Where one turn sends some rows of the set: a few examples, then the rows asked
Mipe: [ -1 -10  -6  -6 -19  -6   2 -12  -3  22   1  -6  -5  -5  -8   2   2  -3
  -8 -14 -17   2  -1]
Rofon: [-23   1  -3  16  -5   3   5 -15 -13  24  -6   0   1 -14  -6   5 -15  -9
 -19  -7  -8   1  15]
nusad: [ 15 -15   1   8  -5  -1   6 -10   1   9 -13   2   6  -2   7  -3  -7  -5
  -2  -6 -22  -5   1]
Dib: [ -5 -10  -8  -7  -9  -8   0   4 -10  24 -22  13  -9 -10  -6   7  -7   0
   0   0 -12 -10  -6]
Dagib: [ -5  -6 -18  14  -1 -12 -16 -13  -1  12 -16   4   8  -8  -5 -23 -13 -11
 -13  -3  -3  -8   0]
nutis: [-16   9   2   5  -1  -7   1  -5 -13   9  -9   6 -11  -4  -8  -1   1  -9
   0  20 -10  -1   8]
viba: [ -8   5  -8  -4  -5 -16   6   4  -5   6 -20  10  -2   0 -18   2  -8  -2
 -11   2  -8   6   6]
suv: [  2 -19   3   5 -10  -8  11 -10   1  16 -21   3   3   4  -2  -2  -9  -2
   4 -10 -18   2   2]
gir: [ -8  -5  -7   6  -7  -4  -2 -23 -10  12   1  11   3 -11   1  -6 -17 -15
 -10   0  10 -10  16]
Mevi: [ -4  -3  -9   5  -7  -7  -4 -32  -6  14   0   7   4  -7  -1  -8 -14 -12
  -8  -1   4  -8  14]
kel: [-14 -14  -4  11   3 -10 -19 -14  -7  16  -8  -7  -1 -12  -7   4 -14 -14
 -15   4  -2 -15   7]
puzon: [  3  -1 -18  19   2   2  -4 -16  -7  35  -6   4  -5  -6  -2  -5  -6 -15
 -18  -2  -4  -8   4]
ketev: [-19   3   9   0  -7 -11   0  -7 -12  13 -11  10 -11 -11  -3  -3   5  -6
  -1  17 -13   0   1]
Nidum: [  2  -3 -11  19   5  -1  -6 -11 -10  32  -9  -1  -1  -6  -3  -7  -8 -17
 -26   3  -3  -7   9]
zel: [  7 -17  -1   9 -12  -1   3 -13   1  12 -11  -2   3  -2   1  -9  -8   1
   2 -14 -23  -4  -1]
vosez: [-19 -15  -4   8 -17  -6  -7 -10 -13  17  -6   8   9 -24  -5 -12 -14 -10
 -11  -8   4  -1   7]
Ruku: [ 11  -4   9  11  -5 -13  -8  -9 -11   2 -13   5   7 -12  -7  -2  -7  -6
  -7  18 -18   5   6]
mebo: [ -9 -10  -4  -6  -7   1   3  -3  -6  23 -13   9  -9 -11   6   5  -1   6
  -7  -3 -20 -12  -4]
kigu: [ 11 -13   5  13 -13 -10  -3 -12 -20  12 -18   6   8  -1 -11   7  -8  -2
 -11  14 -18   4   6]
sig: [-12 -11  -1   8   8  -9 -12 -10  -4  21  -8  -7  -3 -12  -7   3 -17 -14
 -20   0   1 -12  13]
Liv: [-11   7   4   5  -9 -11   3  -8 -17  12 -20  10  -8   5  -6  -1  -3 -14
   2  16 -12  -4   0]
ripan: [  2  -3   0  18 -17  -2 -10 -14  -8  -2 -10   7  -7   0   2   5 -13 -12
 -13  -1 -21   0 -10]
niz: [  4 -13  -7  20 -11  -3   6   4 -13   4 -14  16  -1   4  -8   3  -3 -14
  -4  12  -4   0  -2]
vuram: [-19 -10   3  25   5  -2   3  -2  -8  25 -13  -3   2 -14 -12 -15  -7 -10
 -10  -4  -8 -13   1]
Fuf: [ -2 -11   0  -3 -21 -15   4  -8  -6  25  -7   1  -8   0 -16   4   2  -8
  -8  -9 -12   3  -7]
gitu: [ -4  -9  -5  18  -3  -4  -3  10  -4   0  -9  14  -8  -9  -4   4  -2 -13
  -7  13  -5   4  -3]
Vobid: [-12  -1  -6  -2  -3 -10  10   7   2   9 -11   6  -3  -7 -12  -4   4   4
 -16  -2 -12   8   5]
sivup: [-11 -11   6  23   4  -6  -1  -7  -7  30 -10  -4   0 -11 -12 -20  -6 -10
 -17  -5  -6 -11   1]
kunu: [-15   6 -13  -5  -5  -8   5   6  -4   8 -12   9  -4 -10 -13  -5  -1   3
  -8   2  -9   4   7]
sezef: [-21 -15  -3  12 -14  -9  -6  -8 -13  11  -4   1  14 -22 -11 -11  -9 -14
  -9  -3   2  -1   7]
vosu: [ -8   0 -10  13  -3 -12 -12 -10  -6  18 -16   5   5 -11  -6 -28 -12 -14
 -16  -4  -1  -8  -1]
bim: [ -8  -5 -10  -8  -5  -3  -2   1  -6  26 -12   4 -13 -12  -6   0   0   6
  -4  -4 -17 -12  -4]
Dasir: [  9 -10   3  19 -10  -5  -8 -13 -16   0  -9   4   7  -9  -8   1 -11  -3
  -6  15 -17   5   9]
tok: [ -3 -11  -1  18 -18  -4  -5 -13  -9   9 -21   8  -7   8  -5   6 -15  -2
 -14  -6 -22   1  -9]
Melov: [  4  -6  -1  -1 -22  -7   4 -13  -7  17  -1   0  -1  -4  -7  -1   5  -2
 -19 -11 -20   2  -6]
doka: [ -2  -1  -9  16  -6   1   6 -15 -13  25  -7  15   9 -20 -12 -16 -13   5
 -14  -6  -5  -7   8]
gim: [-18  -7  -2  16  -3   3   3 -16  -9  23  -6   0   2 -10   2   3 -17 -12
 -20  -8  -3   1  19]
fel: [ -2  -5  -7  25  -6   0  -4   5 -13   2  -9  12  -4  -5  -7  -4   0 -13
  -3  18  -8   2  -1]
sovor: [  3  -9  -1  22 -14   1 -12 -16  -8   6 -11  -3  -5   2  -1   3 -14  -6
 -12  -4 -26   2  -5]
vit: [ -6  -4  -5  18  -9   0   0 -17 -16  19  -9  16   8 -16  -7 -22 -16   2
 -18  -4  -3  -9   4]

kel -> Dagib
nutis -> fel
vosez -> sig
Now find these:
Dib -> viba
ketev -> gitu

